Each row has a name. Each piece below is followed by the name of the row it came from, unless a question asks for something else. Each question is about the rows just above it.

[117  95 137 120 131 106 157 110] : Q_708
[127 134 130 131 127 128 123 133] : Q_146
[136  78 139 130 193  60 170 108] : Q_594
[130 137 125 130 129 129 113 135] : Q_659
[193 136 107 103 177 132  89  43] : Q_474
What comes right after [107] in the named rows? -> [103]
What comes right after [123] in the named rows? -> [133]
Right after [134] comes -> [130]
Which row holds this, read backwards? [108 170  60 193] -> Q_594
What comes right after [95] in the named rows? -> [137]
Which row holds [117  95 137 120 131 106 157 110]? -> Q_708

[159 101  96 157 156 156 148 197 118]  Q_527
[171 109 102 134 111 111 106 113 160]  Q_808
[138 152  93 138 111 111 106  97 112]  Q_275
[160 160 157 198 128 128 161 101 132]  Q_108
[136 100 135  95 101 101  97 119 126]  Q_983
What comes right after [113] in the named rows? -> [160]
Which row holds [101 161] read backwards? -> Q_108
[102 109] is which row, read backwards? -> Q_808

[ 88 137 161  63 125 119 126 119 127 126 157 145  99 109 202 107 138] -> Q_166
[ 88 137 161  63 125 119 126 119 118 134 157  83  99 163 202 107 132] -> Q_591
[ 88 137 161  63 125 119 126 119 118 126 157 145  99 163 202 107 138] -> Q_418
[123 110  92  84 124  89 140 108 128 126 106 138  68 124 116 133 106] -> Q_204
[106 133 116 124  68 138 106 126 128 108] is which row, read backwards? -> Q_204
What comes right after [133] in the named rows? -> [106]

[131 132 134 136 143 150 128 129 129 129 128 127 128 129 206 206 206 205
 206 207 206 207 206 208 207 206 209 207 206 207 208 207 206 206 207 206
 206 206 206 206 206 206 207 208 207 207 207 207 207 209 208 208 207 207
 207 208] : Q_897
[128 128 128 126 127 128 129 129 128 128 129 128 129 127 128 131 131 133
 135 140 145 156 165 175 182 192 198 201 204 203 206 206 207 208 207 206
 206 206 206 206 207 206 208 206 207 208 207 207 208 207 207 207 208 208
 206 208] : Q_360
[131 132 134 136 143 150 159 168 178 186 193 198 201 204 206 206 206 205
 206 207 206 207 208 208 207 206 209 207 206 207 208 207 206 208 207 209
 208 208 207 207 207 208 208 207 208 207 207 207 206 208 207 207 206 208
 207 206] : Q_668
[128 129 129 128 130 131 132 135 139 144 152 160 171 180 188 194 199 202
 205 203 205 207 207 207 207 207 207 208 206 209 206 207 206 209 208 207
 207 207 207 206 206 206 207 207 207 206 207 207 207 207 206 207 206 207
 208 206] : Q_199
[128 129 129 128 130 131 132 135 139 144 152 160 171 180 188 194 199 202
 205 203 205 207 207 207 207 207 207 208 206 209 129 207 208 207 207 206
 206 206 207 206 207 207 209 207 209 207 208 208 209 205 206 209 207 207
 205 205] : Q_344
The entry that follows [186]: -> [193]
Right after [192] comes -> [198]
[127 129 128 129 128 128 129 129] is which row, read backwards? -> Q_360
The row with [131 132 134 136 143 150 159 168 178 186 193 198 201 204 206 206 206 205
 206 207 206 207 208 208 207 206 209 207 206 207 208 207 206 208 207 209
 208 208 207 207 207 208 208 207 208 207 207 207 206 208 207 207 206 208
 207 206] is -> Q_668
Which row holds [206 206 206 207 207 207 207 208 209 206] read backwards? -> Q_199

[147 114 114 156 102 103 190] = Q_825
[178 139 125 167 197 112 169] = Q_77
[157 144 156 114 103 102 190] = Q_281
[185 160 140 100  73 122 142] = Q_264
[111 160 144 100  73 122 142] = Q_928
Which row holds [190 102 103 114 156] read backwards? -> Q_281
Which row holds this, read backwards? [144 160] -> Q_928
The entry that follows [112]: -> [169]

[179  98 138 119] = Q_713
[121  99 150 141] = Q_584
[121 118 158 100] = Q_86
[ 98 153  88 147] = Q_396
[ 66 115 114 165] = Q_48
[179 138  98 120] = Q_343
[157  55  81 172] = Q_809
[140  56  79 112] = Q_22
[142  55  81 138] = Q_71
[115 137 158 152] = Q_256
[143 139 169 149] = Q_596
Right after [153] comes -> [88]
[114 115] is which row, read backwards? -> Q_48
[142  55  81 138] is in which row? -> Q_71
Which row holds [ 55 157] read backwards? -> Q_809
Which row holds this, read backwards? [138  98 179] -> Q_713
What comes right after [139] in the named rows? -> [169]

[110 175 183  74  99  53 143 152  88 157 101 210 122  84 174 146 152] -> Q_620
[168 113 144 202 167 133  79 169 163 158 145  79 161 137 154 103 186] -> Q_622
[167 143 175  53 152 157  74  99  88 101 183  93  83 189  69 119 114] -> Q_997
[113  89  72 125  88  66  88  83  69  99 189 183  93 101  74 188  76] -> Q_569
[ 86 212  95 103 147 183 139 166 103 176  50 180  94  95 170  98 156] -> Q_516
[131 122 178 126 174 103 164 167 133 109  75 108 116 175  74 112 117] -> Q_167
Which row holds this, read backwards? [ 74 101  93 183 189  99  69  83  88] -> Q_569
[183 101  88  99  74 157 152  53 175 143] is which row, read backwards? -> Q_997
Which row holds [189  99  69  83  88  66  88 125] read backwards? -> Q_569

[ 82 161 101 127  97 161 160 130 141  96 131  82] : Q_65
[ 91 115 114 171 157 129 120 126 170  99 177 108] : Q_13
[150 112 159 121 130 123 105 166 104 156 135 143] : Q_211
[126 171  99 177 151 123 113 147 119 163 165 165] : Q_64
[ 90 154 103 165 142 157 152 110 179  98 153 104] : Q_970
[ 97 123 110 187 176 132 128 105 130 133 121 149] : Q_984
[ 97 123 110 187 176 132 128 105 192  99 179 121] : Q_157
[122 118 123 156 177 108 133  83 165 132 135 177] : Q_695
[133 140 132 124  92 130 135 144 105 140 119 120] : Q_314
[144 131 124 112 148 120 144 109 139 165 145 162] : Q_116
[144 131 124 112 148 120 144 109 139 127 115 154] : Q_385
[127  99 122 170 172 104 113 106 164 117 167 146] : Q_387
What comes right after [164] in the named rows? -> [117]
asked: [ 82 161 101 127  97 161 160 130 141  96 131  82] -> Q_65
asked: [122 118 123 156 177 108 133  83 165 132 135 177] -> Q_695
Which row holds [133 140 132 124  92 130 135 144 105 140 119 120]? -> Q_314
[177  99 170 126] is which row, read backwards? -> Q_13

[153  80 105 151 168] = Q_654
[119 131  84 116  70] = Q_177
[144 137  93 130  95] = Q_54
[ 95 137 140  64 139] = Q_217
[ 65 118 143  94 107] = Q_110
[141 148 106 136  75] = Q_109
[ 65 118 143 156 164] = Q_349
[130 137  93 144 112] = Q_244
[ 65 118 143 120 181] = Q_206
[ 68 127 149 122 159] = Q_357
[ 76 157 154  93 124] = Q_909
Which row holds [ 80 153] read backwards? -> Q_654
Right after [148] comes -> [106]
The entry that follows [119]: -> [131]
What comes right after [94] in the named rows? -> [107]
Which row holds this, read backwards? [130  93 137 144] -> Q_54
The entry that follows [157]: -> [154]

[113 107 145  99 173  82 149 117 133 132 116 146 131 137 122 200 121 147
 102] : Q_626
[167 108 104 116 176 100 110  95  79 125 116 140 109 111 119 139 175 175
 114] : Q_589
[128 122 125 116 121 121 166 121 155 196 120 102 132  98 133 173 126 149
  82] : Q_574
What comes right after [176] in the named rows? -> [100]
Right after [109] comes -> [111]

[125 114 138 157 157  62 163 119 150 120 141 132] -> Q_864
[128 121 153 121  62 157 111 135  97 129 138 120] -> Q_625
[121  61 116 119 127 123 154 109 136 120 133 135] -> Q_895
[124 120 119 119 132 115 137 105 123 128 143 119] -> Q_464
[142 150 129 137 118 110 140  98 108 146 139 123] -> Q_611
The entry that follows [142]: -> [150]
Which row holds this, read backwards? [157  62 121] -> Q_625
asked: [142 150 129 137 118 110 140  98 108 146 139 123] -> Q_611
What comes right after [140] in the named rows? -> [98]
Which row holds this, read backwards? [119 163] -> Q_864

[161 198 149 103 143 162 198] = Q_265
[110 149 162 112  93 151 175] = Q_434
[102 161 198 149 103 144 162] = Q_488
What comes right after [143] in the named rows? -> [162]
[198 162 143 103 149 198] is which row, read backwards? -> Q_265
Which row holds this, read backwards? [162 144 103 149 198 161] -> Q_488
[175 151  93 112 162 149] is which row, read backwards? -> Q_434

[111  71 138 174 183]  Q_46
[135 110  98 154  59]  Q_804
[108  67 128 176 186]  Q_781
[135 110 191 147 178]  Q_672
[137 114 194 147 174]  Q_886
[117 139  46 124 140]  Q_196
The entry that follows [191]: -> [147]
Right after [139] comes -> [46]
The row with [135 110 191 147 178] is -> Q_672
Which row holds this, read backwards? [174 147] -> Q_886

